In the rows, 128 means zero.
A state moves one step at a time under one of 6 hidden systems, and each row is a state written as 20 numbers. Each run below is a few steps of one system.
path 1, q931, 11 rows:
[[ 85 151  98 137 147 128 152 230 142 105 148 127 111 166  88 155 208 139
  132 133]
 [118 129 142 164 140 186 117  87 105 135  98 151 201 159 132  80  42 114
  107 143]
 [142  98 155  37  99 118 147 139 150 130  96 122  60  78 151  94 152 168
  159  99]
 [ 90 165 121 183 158 126 159 157 120 160 173 110 115 194 109 162 164  83
  182 159]
 [165 140 142 141 138 136  96  63  58 121 107 136 165  97 102 105  42 156
  105  88]
 [115  85 128  27  89 124 147 145 171 106 155 106 103  82 149 167 192 110
  143 101]
 [129 174 104 212 170 132 167 123 111 187 157 124 154 180 139 154 154 109
   95 200]
 [150 136 137 123 105 115  29  89 117 100 102 140 124  73 133  67  62 139
   87  80]
 [125  53 108  83  95  91 180 146 193  87 135 123 102 141 149 181 192 112
  179 152]
 [148 195 133 232 193 134 151 166 114 166 130 143 166 163  86 121 127 151
   80 154]
 [111  90 143  70  68 158  30 122 117  95  75 123 138  96 141  84  55 121
  114  81]]
path 2, q203, 11 rows:
[[155  90 151  55 152 126 170 165 132 166 117 132 118 110 142 118 175 192
   76 197]
 [151 141 153 208 116 126 118 141 208 111  94 181 106 154 121  86  97 102
  105  91]
 [117  84 138 121 114 141 103 131  71 102 140 121 212 135  91 202  84 149
  108 143]
 [ 85 175 140  99 147 159 124 202 153 160 141  83  86 171 114  89 148 149
  153 106]
 [102 142 114 200 116 136 145 112  85 138  83 174 160  97 157 123 145  61
  175 147]
 [132  93 136  25 151 161 144  90  89  89 161 147 131 101 105  98 127 155
  116 104]
 [150 142 139 143 123 136 192  94 202 170 133  83 104 182 153 134 108 107
  160 106]
 [153 138  90 165  82 116 105 110  45 134  98 130 112 102 129 186 131 124
   81 106]
 [108 122 109  76 149  78  82 140 168  63 197  94 124 109 107 112 148 145
  159 119]
 [136 137 139 159 134 117 166 131 168 216 110 109 145 120 193 126 154 125
  123 211]
 [163 103 148 140 110 125  75 129  98  98  78 199  87 103 109  81 106 120
   71 107]]
path 3, q275 (11 x 20):
[[160 123 100 107 164  96 104 129 146  76 162 106 132 148  81 124 125 140
   71 110]
 [159 140 131 188 109  90 111 129 109 181  75 104 151 101 155 147 109 126
  115 158]
 [111 130 120 104  90 164 120  79 130 135 171 150  63 148 172 125 140 107
  113 118]
 [121 143  96 164 162  94 148 145 179  83 169 137 167 125 111 129 162 162
  138 144]
 [131 126 182 155 121 130 108 182 121 177  66 158 108  93 137  96 137 109
  133 144]
 [ 92  99 108 101 102 162 106 100  91  68 154 152 108 178 112 133 109  98
  143 105]
 [138 135 131 134 159  92 146 145 151 121 136  93 172 133 111 127 107 224
  154 153]
 [122 152 158 120  96 163 129 166 135 202  73  96 109 107 147 130 134  76
  138  93]
 [109 102  97  84 140 171 168  64  93  81 181 155 154 149 120 144 136  97
  120 125]
 [181 135 149 125 183  63 125 147 181 131 121  97 150  96  96  85 114 177
  110 140]
 [142 123 129 154  75 124 107 144  89 178  64 108  86 122 143 164 135  42
  126 114]]
path 4, q641, 11 rows:
[[124 115 150  65 138 153 129 147 114 163 141  87 166 115 123 145 125 158
  100 144]
 [116 128 176 128 159 155 165 147 159 139 139 144 124 168 111  99 114 142
  167 137]
 [112 164 123 139 132 160 162 100  68 169 134 128 112 124 137 139 148 100
  160 122]
 [152 116 111  80 138 128 157  60 149 120 149  88 148 119 137 122 108 112
  131 105]
 [140  98 126 144 113 124 169 111 135  77 104 181  95 150 119 121 122 155
  151 108]
 [121 146 104 131  88 136 100 133 107 125 127 129  83 115 133 146 157  82
  102  84]
 [125 103 109 120 112 111  74  99 164  94 141 108 162 139 150 115  90 120
  103 149]
 [128 139 120 181 117 109 140 169 162 123  94 169 115 124 149 111 154 174
  127 156]
 [133 149 135 139 142  99  90 166  98 156 132 101 136  81 103 153 158  78
  112 128]
 [140  88 139  86 149 129 121 123 129 129 136 100 180 151 122 129  92 165
   93 179]
 [127 153 173 155 135 150 167 176 150 162 112 159  91 142 117 108 138 174
  153 115]]
path 5, q380 (11 x 20):
[[112 177  81 161 149 113 137  57 123 153 127 117 178  85 195  66 126 129
  157 175]
 [155 118 145 117 150  67 136 152  84 148 103 113  41 110 100 123 175  69
  196 130]
 [151  77  94  58 113 144 163 127  67  79 117 120 143 138  92 182 135 191
   74 113]
 [126 139 167 119  77 182 111  92 191 139 100 132 129 113 165  85  55 150
  126  55]
 [137 156 127 182 133  98  87 159 188 157 171  91 113 163 120 167 151  45
   80 136]
 [117 143  63 173 169 111 148  97  96  60 152 190 160 122 125  96 159 169
  114 180]
 [143  82 201  89 140  81 134 112 131 139  96 123 124  79 129  91  92 132
  235 144]
 [163 121 164 105 120 129 145 198  95 185 122  93  78 161  80 203 150 165
   74 120]
 [ 64 142  98 145  86 229 124 102 112  76 137 181 177 171 137 122  84 152
  104  89]
 [108 143 137 150 109  99  96 128 218 176 120  79 167  78 197 110 130  55
  169 151]
 [157 169  88 147 206  95 184 159  93 138 150 130  75 147  86 124 226 100
   99 153]]
path 6, q931 (11 x 20):
[[ 92 120 165 174  80 146  53 125 140 129 145 138 188 118 145 162  65 125
  120 129]
 [136 105  58  68 123 105 166 129 117  95  86 104 125 115 150 104 163 189
  131 150]
 [109 167 143 181 157 161 155 151 176 133 141 177 117 142 117  95 163  61
  129 115]
 [147  85 189 128 119 107  79 118  79 155 101 139 128 125 128 128  62 159
  130 176]
 [129 130  82  59 139 111 158 151 159  88 131  57 103 149  99 125 151 133
  156  74]
 [122 156 153 207 110 184 185 113 126 173 126 167 163 133 143 177 126  99
  123 116]
 [109 130 137  77 124 123  51 130  69 132 144 130 115  87 141  97 112 197
  104 155]
 [120 115  74  90 149 108 167 103 176  90 136  85 132 149 140 104 160  48
  180 127]
 [187 144 183 213 132 123 165 119 110 180 113 188 106 109 107 166 125 127
   88 124]
 [ 92 104 135  74 107 111  16 169 117  96 165  85 135 127 107 136 102 166
  111 135]
 [139 121  48 114 133 139 230  85 176 100  92  91 175 164 155 128 147 103
  143 123]]
path 7, q687, 11 rows:
[[122 117 176 151 136 139 115 138 142 126 163 162 121 164 101 137 109 113
  122 135]
 [107 119 149  87 118 128 106 129 118 164 124 100 117 116 158 107 117 131
  167 155]
 [139 133  99 134 134 142 181 126 122 130  74 117 121 158 122 109 134  94
  139 112]
 [118 150 153 154 132 139 146 118 115 133 182 146 131 119 107 170 134 140
  152 107]
 [141 126 128  60 144 114 112 103 124 142 143  84 127  94 136 104 128 133
  116 128]
 [154 142  95 169 116 132 144 122 133 144  95 117 125 157 135 144 131  92
   74 123]
 [110 143 152 152 104 121 108 145 124 120 168 167  92 104 127 155 146 169
  141 113]
 [126 116  94  74 135 102 104 131 153 101 115  82 151 107 138  89 130 137
  131 135]
 [145 117 116 179 124 146 161 128 127 122  89 163 162 154 124 140 120 108
   84 143]
 [111 113 189 125 123 121  94 144 133 121 183 171  90 112 112 137 128 147
  160 126]
 [124 113  94  70 136 113 121 124 136 138  98  58 152 140 152  91 117 120
  145 165]]
path 8, q380 (11 x 20):
[[138 101 104  59 125 138 138 116 193  67 148 122 121 132 122 106 144 105
   99  83]
 [183 147 130 130 160 104 103  78 150 151 141  97 133 123 129  87  88 131
   69 127]
 [145 120 139 178 118  83  84 113 113 107 148 165  61 154 120 128 114 131
  132 147]
 [136  94 126 144 117  87 145 140 150  86 132 120 168 135 110 173 108 187
  164 140]
 [138 143 192 160 139 144 145 172 150 159  98 151 147 100 104 118 110 152
  130 105]
 [ 88 109 158 127 129 165 109 165 125 136 172 156 137 153 122 150 149  98
  111 163]
 [ 91 153  99 119 139 147 156 115 122 153 132 107 162 133 169 106 138 162
  157 171]
 [128 149 137 133 133 130 149 136  81 172  88 107 102 118 122 119 140  72
  176 111]
 [121  99  89  78 101 142 132 134  85 102 128 125 121 116 129 170 171 114
   93 121]
 [130 137 103  88 114 154 148  90 170 111 113 107 134 124 153  83 109 148
  126  82]
 [168 142 142 151 136 100  94 112 145 154 130  99 103 129 114 128 115  59
   94 111]]
path 9, q203, 11 rows:
[[103 141 121 131 118 170 119 105 107 166 125  62 180 172 130 157  75  66
  141 114]
 [111 163 122 110 145 128 114 132  33 160 142 115  63 124 113 122 151 115
  162 118]
 [118 120  90 118 127 100 173  90 144  83 131 147 114 111 157 101 162 137
  200 134]
 [183 118 114  95 131 131 183  85 154 148 108 112 151  89 154 137 144 132
   64 123]
 [163 128 164 149  99 105  78 106 164 132 162 125  83 128 120 155 100 114
   93  88]
 [113 112  95 140 108  90  89 137 116 115 144  94 141 163 145 165 121 156
  130 183]
 [137 151 125 128 169  98 116 188 135 148  90 106 129 107 112  78 157 141
  113 149]
 [124 100 188 159 126 127 130 141 148 118 129 197 142  93 121 130 132 110
  147 141]
 [110 103 124  97 118 189 144 122 130 105 127 149 151 178 130 113 100 166
   90 137]
 [136 164 133 148 148 144 139 142 124 153 100  78 143 158  90 118  94  91
  140  80]
 [100 135 142 136 107 133 127 136  67 134 157 147 107 101 119 183 159 115
  170 115]]
path 10, q275:
[[136 169 115 113 130 112 114 109 130 165 169  84 109  82 140 147 165  78
  112 103]
 [147 112  75 130 128 124 159 105 132  98 110 164 142 105 154 119 173 119
   75 155]
 [164 119 172 179 129 102  94 129 172 126 144 170  98 141 116 117 110 129
   92 135]
 [ 88 139 112 158 110  93  65 146  81 129 146 123 105 124 144 142 141 111
  167 161]
 [ 98 133  96 129 100 161 156 136 137 101  99 161 112 151 162  94 135 198
  132 129]
 [112 125 192 154 119 148 135 163 191 132 153 137 154 137 108 156 106 122
  158 101]
 [ 89 126 136  78 164 144 118 156  61 149 128 107 144 117 112 105 147  93
  165 163]
 [149 114  93  96 130 150 163 106 133  83  67 121 137 151 113  76  91 147
  121  83]
 [172 103 187 139 125  98 149 115 146 160 147  88 136 131  97 206  92 128
  142 111]
 [116 168  90  86 149 131 110 124  63 173 151  79 113  99 139 126 172 110
   98 137]
 [156 118  77 142 105 138 162  82 181  86  93 155 164 113 163 104 127 132
   76 108]]
path 11, q687 (11 x 20):
[[134 148 158 134 132 163 150 122 148 168 157 123 119 150 122 143 127  96
  110 103]
 [113 163 129 122 130 123 110 122 102 169 148 111 101  90 153 119 154 116
  141 129]
 [144 139  72 130 120 110 142  93 120 101 112 109 117 127 134 122 138 114
  118 105]
 [150 133 132 162 122 109 143 127 147 119 153 140 140 115 118 174 135 168
  103 124]
 [128 120 141 101 132 111  75 162 130 120 130 119 132 100 114 108 125 148
   99 131]
 [114 112  98 134  99 149 112 133 148 109  96 133 144 158 149 119 121 100
   97 138]
 [117 119 159 155 118 130 149 142 155 124 131 179 119 119 138 126 144 146
  158 142]
 [120 107 131  94 159  97 114 137 110 112 126 106 142 122 109  99 122 117
  175 152]
 [140 106 116 124 125 159 163  98 102 132 105 120 145 178 127 137  95 119
  113 138]
 [134 143 190 136 127 142 145 141 146 167 146 138  94 122 115 144 129 135
  145 103]
 [105 150 103  91 142 124 106 142  99 149 129  76 133 108 131 111 149 102
  145 130]]
path 12, q641:
[[131 140 105 154 110 119 162 113 111 101 129 165  81 137 134 134 145 190
  153 117]
 [126 142 104 103 117 123 101 141 121 114 103  89 119 107 112 121 136  67
  126  72]
 [120  79 125 127 103 139 111 100 155  96 132 152 178 142 150 141  97 128
   97 160]
 [132 157 126 159 134 106 129 162 158 135 132 164  68 116 143  99 180 161
  118 140]
 [136 128 126 135 137  94  80 145  81 152 104  76 143 113 108 141 113  69
  138 135]
 [141 101 130 113 124 149 155 122 155 129 137 122 192 140 133 156 108 184
   78 153]
 [113 158 170 140 150 128 129 178 136 133 145 169  76 115 102  91 155 156
  168 104]
 [105 119 111  99 122 144 119 122  63 165 115  72 147 138 132 152 125  58
  152 146]
 [159 121 135 122 143 158 184  72 191 124 150 137 172 145 145 119 101 162
   87 128]
 [129 144 152 152 126  96 133 138 102 114 128 178  47 100 110 111 154 155
  197 104]
 [124 113  74  87 106 138 112 128  89 132 100  53 142 151 125 162 130  48
  112 112]]

Which system made each of these runs?
path 13, 2 rows:
[[145 147  90  90 114 107 125  81 163 113 136 107  77 121 169  73 124 197
  116 106]
 [184 120 141 164 140  87 110 112 133 123 103  91 108 171  78 135  70  78
  129  92]]

q380
path 14 (2 x 20):
[[116 131 111 102 129 142 153 126 115 103 113 149 107 128 130  89 139 177
  138 120]
 [137 119 157 143 111 127 130 162 171 119 119 121 148 127 104 157 109 132
  131  97]]

q275
path 15 (2 x 20):
[[167 135 114 174 114 121 143  92  96 128  98 159 107 111 127 140 130  97
  101 105]
 [140 109 136 122 110  93  88 103 133 103 185 148 102 109 135 155 131 163
  102 141]]

q275
path 16, 2 rows:
[[131 147 123 120 162 116 118 164 106 147 131 105 147 107 102 129 155 126
  100 147]
 [118 132 108 131  99 158  93  93 111 102 133 151 120 141 140 110 102 115
   94 107]]

q687
path 17 (2 x 20):
[[156 148 172 144 109 169 181 155 207 188  88 105 128 147 132 139 114 113
  107  71]
 [ 72 181 132 134 146 141 102 185  72 157 162 140 125  71 116 134 201  85
  150 126]]

q687
path 18 (2 x 20):
[[182 150 130 145 157  87 170  79 149 176 147 135  99  81 164 115 171 116
  107 159]
 [162 147  99 172 137  55  74 128  69 114 128 104  83 130  88 147 121 130
  119 121]]

q687
path 19 (2 x 20):
[[163 132 112 119 158  89 117 118 122 136 118 102 129 128 123 105 121 161
   88 158]
 [128 127 119 139  97 129 117 143 177 110 112 123 116 130 133 127 138  85
  123  85]]

q931
path 20 (2 x 20):
[[135 122 208 108 103 122 134 121 162 172 190  91 132  96 117 215 103 153
  164  89]
 [132 160  92  57 173 142 132 173 101 178  91  61 123 109 130  72 176 111
   78 142]]

q687
path 21 (2 x 20):
[[146 103 113 112  84 141 100 121 129 109 125 146 119 122 137 160 135 110
   51 112]
 [126 119 115 136 127 113 131 130 200 119 164 129 139 147 162 124 146 170
  103 175]]

q931
path 22:
[[137 123 161 164  91  99 147 103 134 164 118 133 134  87 162 168 112 149
  184 140]
 [109 150  85 118 150 110 106 170  67 101 136 120 114 122  88 129 166 138
  126 125]]

q931
path 23:
[[112 129 100 112 101 137 145 107 119 113 121 119 144 124 146 130 119 190
  142 117]
 [116 129 131 128 128 130 143 161 168 103 115 140 122 116 112 108 151  93
  149  94]]

q641
path 24:
[[104 147 129 114 148 164 121 131  78 138 158 157 113 124 126 114 157 110
  109 131]
 [144 109 143 101 145 112 111  67 133 135 160 107 137 124 141 109  98  99
  133 149]]

q931
path 25:
[[110 166 139 147 105 162 115 146 101 196 118 158 136  84 181 123 146 199
   68 172]
 [129 122 108 126 108  98  82 141 165  64  94 146  82 107 117  73 136  62
  147  69]]

q687
path 26 (2 x 20):
[[108 121 130 163 105 143 147 111 130 148 138 126 132 168 154 168 123  89
  156 149]
 [130 149  93 107 137 136 120 117  68 122 108 118 121 119 118 100 131 156
  101 113]]

q203
